[[124 115 125 120 103 115 130 101 128]
 [127 124 126 136 122 123 144 124 127]
 [129 119 125 117 101 119 125 105 128]
 [131 134 125 129 142 137 128 147 125]
 [119 111 125 122 108 112 134 100 128]
 [113 117 124 133 142 121 139 127 126]
 [130 121 125 115 103 121 122 108 128]
 [131 123 125 113 109 125 118 114 127]] 124

[[123 128 127 133 118 127 128 122]
 [123 125 128 144 120 123 122 119]
 [122 125 127 135 116 122 118 115]
 [123 130 126 124 117 129 130 122]
 [125 130 125 104 124 131 134 128]
 [124 126 128 144 122 126 127 123]
 [126 121 127 131 132 120 120 123]
 [126 131 125 105 126 134 140 132]
 [125 121 126 124 127 118 114 118]
 [124 129 125 103 121 130 129 124]
 [123 126 128 142 120 126 127 122]] 123

[[136 144 120 139 121 131 144 124 140 135 118 142 118]
 [148 128 123 144 127 145 126 144 148 142 121 153 123]
 [130 138 115 133 103 123 129 133 136 134 113 135 110]
 [132 123 123 130 124 138 129 132 123 129 117 137 122]
 [122 126 151 129 144 120 121 123 123 129 139 128 144]
 [111 126 128 130 122 123 122 131 126 121 121 127 127]
 [135 122 134 119 130 116 132 126 129 129 135 127 131]
 [139 130 135 140 125 131 120 137 139 142 130 141 125]
 [125 121 124 129 120 121 140 122 127 129 118 132 106]] 136

[[129 120 147 126 119 154 126 129 119 129 122]
 [129 129 130 121 127 133 122 140 137 124 132]
 [128 133 130 125 135 124 129 119 126 132 128]
 [134 131 117 126 130 112 124 135 141 125 139]
 [134 125 141 131 127 129 127 129 129 129 128]
 [129 130 122 130 128 128 130 125 127 129 125]
 [128 127 125 113 120 147 115 145 139 118 135]] 129

[[124 131 133 131 123 130 127 129 133 126 126]
 [139 129 127 128 143 132 124 122 126 133 124]
 [133 126 129 126 128 120 131 122 123 133 131]
 [130 125 136 136 116 110 133 123 123 116 136]
 [132 124 128 133 130 128 125 129 128 116 127]
 [137 128 120 123 141 139 123 132 128 133 123]
 [122 136 123 121 130 147 121 139 140 133 120]
 [114 131 129 120 121 123 136 126 125 140 131]
 [124 127 126 131 132 141 121 134 136 122 122]
 [133 130 124 131 136 146 115 139 140 120 122]
 [117 132 123 112 128 128 137 121 125 153 127]
 [121 127 135 134 114 118 132 129 127 122 133]] 124
---
[[112 135 117 141 111 149]
 [125 132 128 123 135 121]] ans = 112, 121

[114 123 109 152 156 126] ans = 114, 126

[151 108 141 158 129 109 111] ans = 151, 111

[[128 128 124 151 129 129 128]
 [124 129 131 129 117 125 128]
 [129 135 138 140 128 127 126]] ans = 128, 126

[123 126 140 134 105 114 120] ans = 123, 120

[150 146 149 127 122] ans = 150, 122

[127 138 148 130 149 119] ans = 127, 119

[[132 139 118 143 145]
 [126 114 143  99 122]
 [120 131 123 119 116]] ans = 132, 116
---
Input:
[[133 105 124 132 128 135 119 146]
 [131 119 115 135 110 111 151 129]
 [136 144 126 126 108 133 116 132]
 [122 121 122 129 142 127 110 110]
 [129 120 119 126 147 107 115 129]
 [133 111 127 126 144 104 115 118]
 [109 110 115 133 138 125 139 128]
 [136 119 151 116 136 128 134 117]
 [137 109 106 129 110 128 118 124]
 [126 121 128 107 132 114 115 124]]
Output: 146

Input:
[[120 137 122 108 132 113 138 117 126 125 135 121 132 126 124 131]
 [121 129 123 117 143 123 124 123 124 127 143 130 136 126 135 137]
 [117 122 131 142 112 136 126 131 125 136 107 123 117 128 131 113]
 [114 126 123 139 137 142 123 131 126 124 133 130 129 126 125 130]
 [140 116 127 126 116 120 120 125 118 120 116 123 119 125 118 120]]
Output: 131

Input:
[[119 131 118 131 129 134 129 129 130 123 130 122 131 126 130]
 [143 143 123 135 112 120 107 121 124 145 127 134 127 122 135]
 [132 127 128 122 129 126 129 130 125 129 130 124 126 130 128]
 [124 128 125 129 129 132 131 130 130 123 129 124 128 126 128]
 [127 129 127 125 127 134 129 121 125 125 128 130 132 133 131]
 [131 136 132 116 123 144 132 110 132 128 119 133 141 135 130]
 [134 138 144 109 128 122 130 142 132 121 109 131 128 123 118]
 [140 118 148 116 135 117 135 130 128 131 125 137 127 135 124]
 [129 136 121 133 120 131 119 127 125 136 128 128 127 122 132]
 [136 137 145 107 128 128 130 133 131 124 109 129 132 127 120]]
Output: 130

Input:
[[122 120 121 140 132 132 123 123 123]
 [122 121 131 121 128 122 135 130 127]
 [119 126 144 127 124 126  99 118 134]
 [114 136 131 143 131 137 128 126 125]
 [137 155 131 127 123 137 133 132 135]
 [139 138 117 147 137 137 141 136 121]
 [120 150 134 123 119 136 135 127 136]
 [124 117 115 133 127 131 125 121 124]
 [119 129 127 125 127 128 144 131 126]
 [133 138 126 122 124 130 137 131 131]
 [128 151 140 124 124 132 131 132 135]]
Output: 123

Input:
[[136 120 137 134 144 120 137]
 [131 124 117 128 110 128 134]
 [140 120 121 119 113 130 124]
 [120 129 116 126 128 111 124]
 [112 128 144 127 128 132 141]
 [119 117 117 124 130 125 124]
 [128 146 123 118 141 144 125]
 [135 114 133 124 121 138 115]
 [116 136 150 127 137 125 131]
 [130 143 131 131 130 109 115]
 [140 116 134 126 114 139 120]
 [132 112 128 127 146 128 128]]
Output: 137

Input:
[[123 135 124 104 130 108 136 117 125 130 132 121 132 127]
 [124 120 130 147 114 139 124 132 118 132 108 123 117 127]
 [119 127 130 109 122 109 128 119 129 138 123 123 126 127]
 [121 125 118 117 146 127 119 124 131 111 149 132 136 125]
 [111 131 133 134 110 128 138 125 123 144 106 118 117 127]
 [123 130 117 115 145 124 127 121 126 110 148 128 135 124]]
Output: 127

Input:
[[120 129 128 137 115 140]
 [150 115 125 116 126 130]
 [115 135 129 125 111 143]
 [125 136 120 130 133  99]
 [119 125 122 148 130 134]
 [120 127 126 142 120 138]
 [119 125 122 148 130 135]
 [110 131 127 123 123 149]]
Output: 140

Input:
[[120 111 120 126 131 109 131 118 111 123 118]
 [124 106 143 122 139 128 124 116 116 133 135]
 [121 118 141 138 134 120 129 114 121 131 150]
 [128 145 141 134 125 145 128 133 142 134 142]
 [122 110 136 112 135 132 127 121 115 131 111]]
Output: 118
